rotation ticks, each row followed by its count of ticks:
The counts run from 0 to 1313.
[-35.0  19.2  -2.5  10.7  31.9  24.0 -21.0  37.7   2.7  -9.7 -48.3  -4.3
 -18.0 -12.4  17.5   1.9   2.6  -8.5  33.5 -19.9  -1.1  18.3  11.6 -23.2
 -14.2   3.3  -6.8   1.3  -2.3   0.6  11.9 -18.4 -21.5   6.0  -7.4  20.2
  26.5 -18.7  -8.1 -23.5  27.5  34.9   9.7 -20.2  -4.3 -21.2  28.1   7.8
   1.5  -3.0 -22.8] : 284
[-42.7  18.7   0.2  42.1  -0.7   9.4 -34.7  44.9   0.6  -2.4 -22.3  -1.7
 -15.9  13.3   9.2   1.5   3.6 -14.1  36.5 -18.3  18.7 -14.9  10.7  12.4
   2.3   8.0   9.6   4.4  -4.2 -11.3  17.0 -26.9   1.4 -15.7 -26.4  18.8
  41.2   2.3 -15.5  -8.3   8.7  19.5   7.5  -8.9  -2.3 -12.6  26.7  14.7
  -7.8 -15.9  -1.2] : 52
[-64.7  38.7 -12.8  10.3  21.3  20.8 -13.8  40.4  10.0  -8.7 -18.5 -30.5
  -5.6  12.1   4.0 -16.0  27.8  -4.1  10.8  -1.3  28.6 -12.2   8.0 -11.6
 -26.0   9.8 -12.4   1.9  30.8 -11.3  10.2   1.7  -0.7   6.9 -22.4   7.3
  11.4 -18.4   6.9 -14.1   9.0  -1.9  17.6 -12.0  -5.8   5.4  28.1  36.1
  -1.9  -6.2   2.1] : 525
[-33.9  22.2  -2.3  21.2  22.2  33.6 -13.3  42.0  16.6 -21.3 -44.3 -13.6
 -17.9   0.4  25.8  -4.0  10.7   1.2  31.0 -22.5 -10.6  12.1  20.4 -10.7
 -19.9  -7.2  -0.6   6.2   4.0  -7.0  10.6 -27.5 -14.6   4.7  -6.4  30.8
  20.7  -2.0  -5.6 -22.8  16.5  35.7   7.7 -13.9   5.0 -25.2  33.6  11.5
   3.0  -9.0 -11.2] : 285
[-41.7  33.0  12.2  19.5  39.9  15.0 -16.9  29.0   4.6  -2.8 -20.6 -20.9
   9.9   2.2   8.2  -1.9  -4.0 -13.1  51.0 -28.1  15.6  -2.9  15.8   4.6
 -16.2   8.3 -20.2   6.1  27.5 -13.6   8.8 -11.5  14.0   3.9 -24.9   6.8
  15.1   2.0  -4.6 -17.6  18.8  35.4   0.1   3.3 -20.3 -10.4  18.8  14.9
   1.4   7.6 -40.0] : 196
[-45.8  26.2   1.8  24.6  17.5  -2.7 -22.5  40.6 -10.0  -1.8 -13.6  -9.8
 -10.1   3.4  -6.2 -17.6   4.3   2.1  36.7 -13.4  26.4   1.9  27.8  -9.7
  -7.2  21.4  -6.6   2.7   9.8  -5.9  33.3 -14.0   2.8  -3.4 -29.3  -5.2
  21.5 -25.3  -7.9 -19.8  15.5   9.7  -4.8   3.2 -24.0 -23.6  27.3  26.8
  -7.3  -5.9 -28.7] : 1220
[-23.4  15.7 -16.7  16.4  29.3  13.3 -17.2  44.4 -10.4 -11.9  -1.2   3.7
   6.7   5.4  -0.2  -6.6   0.5 -35.5  34.0   4.2 -12.6 -10.0  28.6  -8.0
 -13.1  11.3 -15.5   1.5  10.6 -23.5  15.7  15.1  18.6  17.9 -25.0  -1.0
  23.5   2.7   2.2 -29.2  26.8  31.7  13.4  12.1 -14.0 -29.0  22.4  -7.0
  31.7 -28.0 -11.3] : 932
[-38.6  35.8  -4.8  35.5  -3.2  14.8 -22.9  56.9  13.9 -22.4 -23.7  -9.6
   7.7  -2.5   2.5  -8.3   5.2   1.9  30.6 -16.6   7.6 -15.7  30.3  13.4
  -1.0  14.4  -1.3  29.0  20.1 -15.6  11.2   8.9   9.0  -6.4 -37.2  12.9
  36.2   9.3 -11.5 -21.5   5.1  -1.0  11.6   6.6   8.6  -7.2  29.6   8.8
   5.9 -17.7  -1.0] : 423
[-31.8  48.7   9.8   8.7  15.2  25.0 -18.5  37.3   4.1  -3.7 -23.6  -5.8
  -7.5 -16.2   4.2   3.1   0.4  -9.4  40.1 -28.2  -1.5   8.4  14.6  -9.8
 -15.8  11.1 -26.3   0.8  21.7 -18.6   4.9   3.2  12.1   0.9 -18.2   2.3
  19.4  -2.3 -15.7 -15.1  16.5  18.3 -12.1   5.7 -20.7 -21.6  20.8  16.2
  10.9   5.9 -54.4] : 192
[-31.6  15.3  27.4  36.7 -14.8  18.0 -32.8  28.6  -9.1 -26.4  -4.0   0.4
 -29.4   6.7  11.9  18.1   1.2  -8.2  22.1  -6.0   1.0  -1.9   5.3  -0.2
  -9.6  22.1   2.1  -0.8   5.1   4.1  19.2 -34.1   3.0  -2.5 -23.1   7.5
  47.5   4.3  -8.3 -14.8  17.3  15.9  13.1  21.3  -3.5 -31.3  33.2  16.6
   9.5 -27.5 -10.0] : 1072
[-26.2  22.3  26.7  18.9  13.2  31.9   4.7  35.7   8.9 -17.9  -9.5 -15.2
  -1.7 -24.5 -11.4  27.8   8.0 -20.7  18.3  -8.2   7.9  -5.9 -10.9  -2.4
 -21.3  32.7   6.3   1.0  24.4  -8.9  32.9 -13.7   3.1  -0.1 -11.4  -3.9
  42.7   3.7  14.1 -18.9  -4.0  -8.7  13.2   9.9 -10.6  13.5  15.5  14.9
  32.4 -41.6 -17.7] : 687
[-26.4  23.6   5.7  35.3  -0.7  12.2 -13.1  42.5   2.0 -16.3 -13.4  16.2
 -20.1  -9.4  -5.4  -4.0   2.5  -3.5  27.8   2.8 -20.7  -6.5  25.2 -27.1
  -6.8   0.5   5.4  12.3  11.5 -12.8  27.7 -14.0  -6.7  -5.4 -15.5   9.7
  34.6   1.2 -10.7 -34.6  17.7  30.7  15.4   2.6   3.9  -9.2  26.2  17.6
  43.9 -28.0  -6.5] : 939
[-36.4  38.1 -18.7   3.5  36.1  10.4 -12.6  28.4  -3.3   7.3 -39.2 -26.4
   1.8   1.3   6.6  -0.4  25.3 -26.6  22.8  -7.8  17.9   7.3  30.4 -16.2
 -32.9  -4.8   0.2   2.8   8.5 -20.8  -2.8   4.3  18.9  44.5  11.4   1.2
  15.6  -3.3   6.3 -25.6   4.7  12.2  18.1  -3.4 -13.7   7.8  38.8  16.5
  15.0 -21.5  -3.0] : 77
[-16.1  46.2  -3.7  24.1   1.2   4.1 -12.9  54.6   5.5  -1.1 -25.0  11.1
  -3.6 -27.8  -8.1  11.1  12.9 -10.9  27.2  -6.3  -9.2   1.4  34.5  -3.8
 -15.3  -0.3   9.6  24.8  -0.6 -21.6   1.9   0.2  -0.1  15.4   0.3  -5.2
  45.6   9.3 -14.8 -21.2   5.7   6.8  18.7   7.1  -7.2   4.4  43.3  11.2
  13.5 -24.2  -4.7] : 1017
[-40.0  25.1   5.2  19.1  12.8  30.3 -18.3  24.1   7.6  -4.5 -34.4 -34.0
 -36.4   8.8  -7.9   2.1  13.4 -23.5  23.9 -28.1  15.1  -2.4   7.1  -8.2
 -24.5  14.2   0.2   2.7  24.2 -24.3  28.2  -1.5  19.3  -4.1  -7.8  30.2
  11.1   5.7  -2.3 -14.5  -7.9   4.5  -8.8  -1.7  -9.5  11.9  19.6  26.9
  24.6 -22.8 -17.5] : 760
[-36.6  45.1  13.9  25.3  21.7  12.3   8.5  21.4  32.0   0.3 -19.7 -21.3
   6.7  -3.3   5.8  13.4  -6.4  -4.1  38.2 -18.2 -14.5   0.5  25.1  18.6
 -16.1  -4.2   2.9  18.3   6.2 -19.5 -10.3 -18.1  -1.9  10.3 -15.2  -4.6
  28.8  10.6   1.9   4.2  17.4  36.9  23.0   1.2 -16.5  -7.1  39.9  16.8
   4.6  -2.6 -19.0] : 208
[-23.1  44.2   4.3  20.3  10.9   3.3 -28.4  31.8 -12.5  21.1 -29.3 -11.4
   3.0  -7.5   4.7   7.8  -2.0 -33.0  43.6  -8.9  16.0   8.7  31.9  11.0
  -0.5  13.9  -2.7   2.0   6.4 -16.8   5.7   2.0  19.6  32.6  -8.6 -16.0
  45.9  -1.4 -12.9 -15.2  13.4  14.7  19.2   5.1  -3.7   1.0  31.7   5.2
   6.7  -3.5  -2.7] : 1005
[-39.8  34.6  -5.7  17.8  19.1  22.4 -20.7  16.7   6.9  -9.4   2.1 -12.2
 -32.5   1.5 -13.0  13.9 -14.7 -30.9  23.0  -8.4   0.9  -7.8  -4.5 -15.3
 -13.8  14.0 -22.4 -10.7   5.2 -16.1  15.6 -15.4   7.2  -0.8 -15.0 -12.8
  15.1 -23.7  10.7  -5.7  18.0  14.2  15.5   6.1 -38.3 -40.3  17.1  21.7
  23.4 -31.9 -35.3] : 471
[-38.4  33.3  -6.2  16.9  17.6  -6.0   2.7  35.5  -9.0   0.1 -13.3  -4.7
   0.0  -9.2   1.5 -12.6   3.8  -8.5  28.2  18.1  -9.2  -2.9  32.5  -8.3
  -4.1  11.7  10.5   3.5  16.5 -10.5  10.7  -8.1  -3.9  14.2 -21.8 -35.1
  36.3 -11.9  -0.2 -30.6  29.1  23.1  24.0  13.3 -13.2 -11.9  36.1  21.0
  40.0 -13.9   4.3] : 351
[-40.5  18.6  21.6   9.9  26.6   5.2  10.7  36.7   8.7  -2.3 -28.6  -7.6
 -21.2  14.6   5.5  -0.8   9.2  13.8   4.7  -1.5 -20.3   5.0  10.6 -11.7
 -39.3  -5.2   6.4   4.5   5.1  -4.0  19.8 -18.1 -12.6  23.9  -4.5 -11.2
  43.0  -8.9   7.0  12.6  16.6  17.2  21.5  -3.4 -25.0  -8.7  42.1  28.7
  20.0 -20.7   0.9] : 958
[-20.6  34.5  12.0  29.3   2.9   9.7 -24.1  48.3  -3.1   0.4 -24.4 -14.2
 -11.8   7.1  22.8  -7.5  12.9 -11.0  38.3 -12.1   4.4  18.3  43.6  29.5
 -22.9  13.0   6.4 -16.6 -13.6 -14.8   9.6 -18.2   4.0  18.0  -4.5   1.8
  34.8  17.5  -8.6 -24.5  17.5  23.3   3.5   2.6 -13.1 -18.7  24.0  15.3
  -9.7  -5.3 -12.9] : 638
[-31.5  21.0  21.2  43.2  -2.6  29.6 -18.3  11.8  12.5 -17.7   4.1 -26.3
  -8.6  18.8   5.3   1.2 -13.9 -16.4  28.0  -5.4 -12.8   5.7  17.3   5.8
 -15.5  12.5  -8.7 -11.1   1.1 -10.3  35.0 -13.5   8.1   1.9 -23.8   6.3
  27.3   3.2  22.9 -23.7  -0.3  22.5  24.3   6.2 -11.8 -36.3   7.6  11.6
  23.1 -21.8 -20.0] : 478
[-49.7  14.4  13.7   6.0  11.1  22.7 -14.2  26.3   1.6 -31.7 -10.6 -13.9
   2.9  -2.4  16.7  11.9  25.5  -7.1  -0.3  16.4   9.3  -0.5   1.2 -29.0
 -23.8  17.1   5.0   0.7  18.1  -4.8  13.8  -7.5  -4.9  34.8 -14.8  -5.5
  37.8 -10.4  13.5 -28.0  15.9   6.2  41.4   5.0   5.9 -15.7  30.1  18.0
  25.4 -34.0   9.6] : 598
[-44.6  45.1  -0.2  19.8   5.1  10.3 -10.5  20.2   0.8   2.3   4.7  -4.1
  -7.6 -11.5 -19.1  18.7  -2.1 -28.7  39.5   8.6  12.7 -12.0  26.0 -14.4
   3.7  23.2 -12.3  12.0  17.7 -24.0   9.8   7.6  15.8   3.7 -24.8 -23.7
  28.6 -19.2  -8.1 -12.4  29.8  14.1  18.1   3.5  -9.9  -6.7  21.7  21.4
  22.9  -7.2 -17.6] : 338
[-38.1  19.3  -1.1   7.8  10.5   6.8 -40.8  40.9 -13.0 -16.7 -25.6  -5.3
 -18.8   7.1  10.6   9.1  -4.0 -17.4  21.5   0.0  18.4   3.9   5.8   3.7
  -3.2  39.2  -5.7 -12.6   8.9   5.5  10.3 -16.6   0.7  -6.8 -21.8 -12.8
  44.7 -10.4  -3.7  -7.9  32.7 -10.8   9.1  16.9 -21.5 -30.8  28.9  10.1
  -1.2 -22.8 -11.8] : 41
[-37.7  18.7  -6.6  15.4  33.1   9.1 -12.5  49.0   6.9  -6.1  -5.3  -0.9
  -1.6   5.2   2.8 -23.7   3.4  -1.6   4.8  -9.1 -11.7 -11.7  -5.6  -9.6
 -37.2 -10.9 -10.0  -6.9   0.6 -15.3  12.3  -5.8  -4.5  27.4 -24.0 -12.1
  38.5 -12.9  13.0   0.3  14.0  22.4  24.1  -8.9 -34.0 -36.1  29.0  11.0
   5.5 -29.2  -3.5] : 369
[-34.4  29.9 -20.3  22.0  17.1  31.1   1.0  49.7  20.3 -12.3 -28.2 -26.7
  -9.2 -11.4  12.2  -5.4  30.7 -11.8  16.9 -19.4  16.0 -12.5   6.0   8.8
 -27.0  11.1  11.5   6.3   0.4 -23.3  14.8   1.8  -2.4  18.6  -7.7  15.3
  21.9  -8.8   3.7 -22.9 -10.6   2.5   3.8 -13.2  -2.4  -2.5  30.8  17.8
   5.9 -33.2  10.7] : 1113
[-36.7  40.5   9.9  36.4  -7.7   6.8 -13.1  18.3  21.9   0.9 -17.1   3.4
 -14.3  -7.2 -17.0   8.9 -21.2  -9.2  31.7 -16.5 -23.0  -8.6   7.5 -14.9
  -5.7 -12.4   2.0  22.4   5.9 -27.4   4.9 -19.3   3.0  -5.5 -13.3  -3.7
  37.4   9.4  -8.2  -6.8  11.3  32.8  29.7   6.2 -16.2  -4.0  27.0  24.7
  30.5 -24.3 -27.9] : 573
[-25.9   8.3   8.5  22.7  25.6  29.0 -27.8  15.5  -0.3 -11.2 -13.8 -13.0
 -24.1   7.7  -9.7  26.1 -19.3 -31.5  37.5  -3.8  -5.1  10.1   4.8 -17.7
  -9.4  17.9 -19.0 -16.5  -0.5  -2.4  34.4 -14.9  -0.5  -8.5  -5.5   3.9
  25.6  -9.2  18.8 -11.4  22.3  17.0  27.9  -1.7 -15.4 -21.9   8.0  10.4
  22.8 -28.7 -30.4] : 476
[-39.0  15.2  -6.0  19.5  22.2   8.9 -33.0  45.9  -1.2 -13.9 -34.9  -6.2
   4.4 -11.3  -1.7   9.7   7.3 -25.1  39.6 -13.9  28.0 -12.9  13.8  -7.2
  10.0  28.4  -0.4  24.4  19.0  -3.5  10.1  -1.9   1.9 -10.3 -21.7  15.4
  33.1   2.5 -14.3 -25.9  19.3   1.1  11.9   6.2   0.8   5.9  32.7   3.0
   8.1 -22.4 -10.0] : 421
[-43.4  27.4  25.5   9.6  16.9  50.4   5.1  24.4  16.8 -21.6 -12.3 -27.3
 -15.4  11.2   4.0  19.1  12.0 -15.4  11.7   5.8  -8.4  12.0   1.8 -11.3
 -37.2  24.8 -12.7 -16.8  19.0 -10.4  17.7  -4.8 -14.4  -0.2  -3.6   8.2
  25.6   0.6  23.6 -10.5  20.2   8.5  31.7 -13.9  -7.4  -1.3   5.8  22.9
  29.3 -12.1 -15.9] : 19
[-58.6  38.0 -10.7   8.1  22.8  18.9 -13.8  40.9   5.6  -3.3 -30.7 -23.8
 -19.1   0.9 -10.3  -4.3  19.5 -12.4  15.3  -6.8  33.8 -14.0  -1.6 -19.5
 -22.1  19.0  -7.8   3.1  21.3 -11.6  11.7   2.1 -10.3 -10.6 -11.3   6.3
  23.8 -24.8   8.5  -4.4   9.8  -9.6  14.8 -21.5 -13.3  15.2  27.2  30.6
  -0.5 -13.7  -8.5] : 526
[-38.6  68.2  -6.7   8.9   5.8  45.6 -22.5  12.2   6.9  -1.2 -17.7 -28.2
 -15.1  -0.5  -3.4  24.8  10.1 -31.2  28.7  -2.4   4.6  -4.3   8.8   1.1
 -23.7  11.1 -22.2  -8.6  16.6 -18.3 -12.1  -8.5  13.0   1.5   4.5  -6.6
  13.0  -2.5  13.9  -1.5  12.2  -2.7  23.7  -3.0 -13.1   0.3  27.2  26.2
   0.7  -6.9 -23.1] : 901
[-33.0  42.7  -0.1  36.6  19.1  11.0   1.6  55.9  16.0   6.6 -29.4  -9.6
   4.6  -9.9 -12.8  -3.3   5.9   1.7  36.8  -9.8   5.1 -19.0  12.0  -0.5
 -13.0   3.6   7.7  15.3  20.0 -16.8  22.0 -11.3 -12.1  -9.8 -10.7   4.8
  35.7  -2.0   5.2  -8.3   2.7  10.0  25.1 -20.0  -0.8  26.4  28.9  21.3
   8.6 -14.0   3.4] : 436
[-34.8  39.4  -3.4  36.0  21.2  21.5 -12.7  40.1  14.7 -17.6  -4.7 -17.3
  22.7   6.3   1.3  -6.5   1.7   0.7  32.4   7.0  -6.4 -26.3  15.4  12.6
 -15.3  -5.2 -11.0   7.6  25.1 -10.0  -2.8 -23.0  -0.8   2.0 -22.1   3.2
  27.9   7.3  25.1 -14.6  15.3  20.2  46.4  -4.0   0.7  -8.4  25.4  11.8
  -3.0  -9.9   6.1] : 803
[-28.3  54.2   0.1  25.5   7.4  22.4   8.0  37.1  18.4  -7.0   6.8 -12.2
 -15.3 -18.1  -8.6  -2.6  16.0  -3.6   7.4  -0.4 -10.5  -7.4   4.7   0.2
 -43.5   0.1   1.1  -4.1   1.4 -27.3  10.2 -21.1  -4.9  22.4  -2.8 -23.7
  26.8  -9.7  14.3 -14.2  -7.8   6.6  15.7   3.0 -27.9 -16.2  34.6  33.4
  10.1 -35.2 -13.2] : 455
[-46.4  26.1 -13.1   9.4  11.0  25.9 -35.4  29.5   2.4  -7.2 -31.1 -12.0
 -17.6  10.0   5.7   8.1  13.8 -27.8  17.9  12.3   5.6   6.7  13.6 -30.7
 -18.7   5.4  -8.0  -9.5  -2.4 -17.9   8.6   5.8  -6.6  17.7   2.6  13.8
  29.4 -12.1   9.7 -11.3  25.8  13.8  49.0 -33.0   1.0  -4.7  17.1  15.7
  11.2 -14.1   8.6] : 151
[-34.8   8.7   4.0   6.9  41.2  17.4  -8.7  46.0   1.4  -5.8 -33.7   6.1
 -15.5   9.8  -7.1   1.7  -0.6 -10.4  24.2  -1.4 -26.1   3.4  17.3 -31.4
 -28.7  -2.9  -9.0  -5.9  14.8  -7.7  18.7  -3.0  -6.9   5.7  -3.3  12.0
  33.8   7.2   3.8  -9.0  42.9  34.2  25.4 -15.2  -9.6   3.2  20.6   4.7
  41.0 -12.5 -14.7] : 947
[-24.5  41.6   4.5   8.4  17.9  19.8 -21.0  19.9   7.7   9.9 -50.8 -24.3
  -4.8   1.8  15.5  -1.5  -6.9   2.2  24.4 -10.2  -8.1   9.8  11.2  -7.5
 -25.8  -9.9 -17.1   0.8  23.4   7.7   6.1 -17.6  -2.1  30.2  -6.3  -1.0
  34.1 -17.9   9.2  -1.1   2.4  10.5  29.4 -13.3  -0.4 -13.0  48.6  14.8
  -5.7   2.5  -1.8] : 296
[-31.4  60.2  -1.9  26.6 -15.0  21.4 -10.5  15.1   5.7   2.4   5.8 -29.6
  -7.2  -0.7  -7.9  13.3   0.1 -25.8  21.2   3.1   6.0  -0.2  27.5  22.5
 -14.2  21.2  -5.2  -0.5   7.7 -26.0   7.0   3.9  21.5  16.7 -12.9 -29.9
  27.9  -2.0  16.0 -17.2   0.3  -5.2  25.7  19.4 -18.2 -11.7  24.1  23.8
  20.3 -25.0  -8.0] : 913
[-36.3  29.7  12.2  31.7  26.7  10.8   1.8  28.4  33.9 -11.7 -23.7 -24.6
  13.4   1.3   4.9  10.4  -6.0  -4.8  39.7 -12.9  -7.0  -1.8   9.9  21.7
 -13.8   4.4  11.2  18.3   4.1 -14.8  -3.6 -30.0 -10.3  -0.2 -11.1   1.9
  30.8  21.1  20.8  -6.3  12.8  21.9  39.5  -9.3 -18.7   6.8  27.2  10.3
   5.5 -19.3 -19.2] : 212
